7976  1153  2450  4659  5497 → 2450

  1   79   31  196  120   71   33 → 196

2528  3892  9658  5022  7333 → 9658

-23   30   -5  -30  -38 → -5

766  201  374  100  749 → 374

229   59   79   54   44   57   76 → 54

25  34  75  47  64  85  77
47  47  73  46  62  77  78
53  54  25  58  42   6   8
→ 46

8  4  6  2  8  2  5 → 2

 705   462   847  -346  -769 → 847
---
[218 444 726 153] value 444

[-296 -229 623 -424 -473 -200] value -296

[-89 -381 -369 751 278 -601] value -369

[-759 -392 122 -576 -540] value -540

[-682 -208 106 -85 -177 256]
[-259 318 -11 -164 49 396]
[-480 258 150 -151 19 576] value -259

[213 -315 -728 319 -20 -122] value -122

[-18 696 -716 -14 -321]
[72 -180 466 538 35]
[-549 -500 -83 126 82] value -500

[-381 -439 403 529 -229 -265]
[486 246 -561 539 240 220]
[-312 -155 -348 -568 645 -376] value -439

[781 31 -266 -730]
[58 555 -271 493] value -266
---
[-653 569 -274 79 218 -144]
[508 -281 137 118 -209 153] gives 218

[-264 36 237 -13 -796 119] gives -796

[325 -574 179 -185 -648 -341]
[383 -486 7 -107 -329 -437]
[400 -350 -157 -5 31 -474] gives -648

[-451 -282 129 -573 116 -441] gives 116

[-373 408 274 -734 678 -503] gives 678

[271 233 385 598 447 288]
[20 -50 677 756 20 -81]
[8 -32 679 745 50 -110] gives 447

[-711 71 -478 239 -533 -348] gives -533

[-198 -411 -81 790 316 807] gives 316

[-8 -149 374 90 -50 -622]
[33 31 277 14 -286 -743]
[-79 -34 -441 -105 -25 -472] gives -50

[174 -774 18 58 478 109]
[74 -346 27 59 -139 -589] gives 478
---
[93 42 25 38 11] --> 11
[40 76 33 15 26] --> 26
[360 549 961 190 328] --> 328
[ 504 -537 -430  260 -728] --> -728
[ 27  34 -44 -21 -38] --> -38
[181 837 349 173 869] --> 869
---
[-129 543 727 -633 347 -403 249] ans = -129, 249

[-52 130 10 -674] ans = -52, -674

[215 796 491 347 630] ans = 215, 630

[-591 -274 40 -271 1 137] ans = -591, 137

[-384 95 -74 -180 -93]
[579 -391 -183 197 6]
[-12 -126 -149 189 -315] ans = -384, -315

[424 427 177 341 -269 418 35]
[552 674 89 301 -578 297 340]
[223 -322 418 17 -61 467 -269] ans = 424, -269

[61 -49 364 -663 -521 391 -7] ans = 61, -7
---
Q: [23, 223, 40, 94]
A: 94
Q: [88, 32, 33, 7]
A: 33
Q: [23, 87, 29, 91]
A: 87
Q: [94, 29, 19, 96]
A: 94
Q: [8777, 5198, 5800, 2071]
A: 5800
Q: [5, 0, 8, 7]
A: 7
---
[-168 142 397 266 345 694 -45]
[32 285 542 547 294 12 -3]
[83 -162 -359 -406 -292 -788 68] Answer: 83

[754 -484 516 529]
[-354 468 -211 -203]
[-241 719 57 61] Answer: -241

[-366 -300 171 -199 -103 1 -60]
[369 -513 -166 -666 -581 -624 -779]
[-208 -415 120 -400 -233 -207 -268] Answer: -208

[622 470 582 -68]
[242 133 407 -50]
[-103 369 -14 464] Answer: -103

[-224 -297 -268 -8 -295 590 -18]
[-292 -327 -176 78 -126 510 -354]
[-266 -415 -122 24 -240 518 -63] Answer: -266

[107 -67 410 117 216]
[-653 -152 107 670 -139]
[566 -233 465 -335 560] Answer: 566

[-511 582 -532 227]
[444 -166 -384 -346]
[643 -466 198 -339] Answer: 643

[-245 -340 -159 32 -797]
[-462 -386 301 557 408]
[330 -181 199 744 -690] Answer: 330
---
  24  -170   140  -212   -84    54     3
  24  -569     0  -317   -84   147   220
=> -170

  72   657   216   377
 583   467  -590   476
=> 657

-654   224   731   567  -745  -498  -414
-240  -395   112   112  -233  -164   239
=> 224

-336   215   229   -65
 562   406   209   591
=> 215

 506  -462  -425   798  -346
 392   574  -455   414   573
=> -462

  48   366   560  -293  -536    29
  88   568  -350   338     5  -518
=> 366
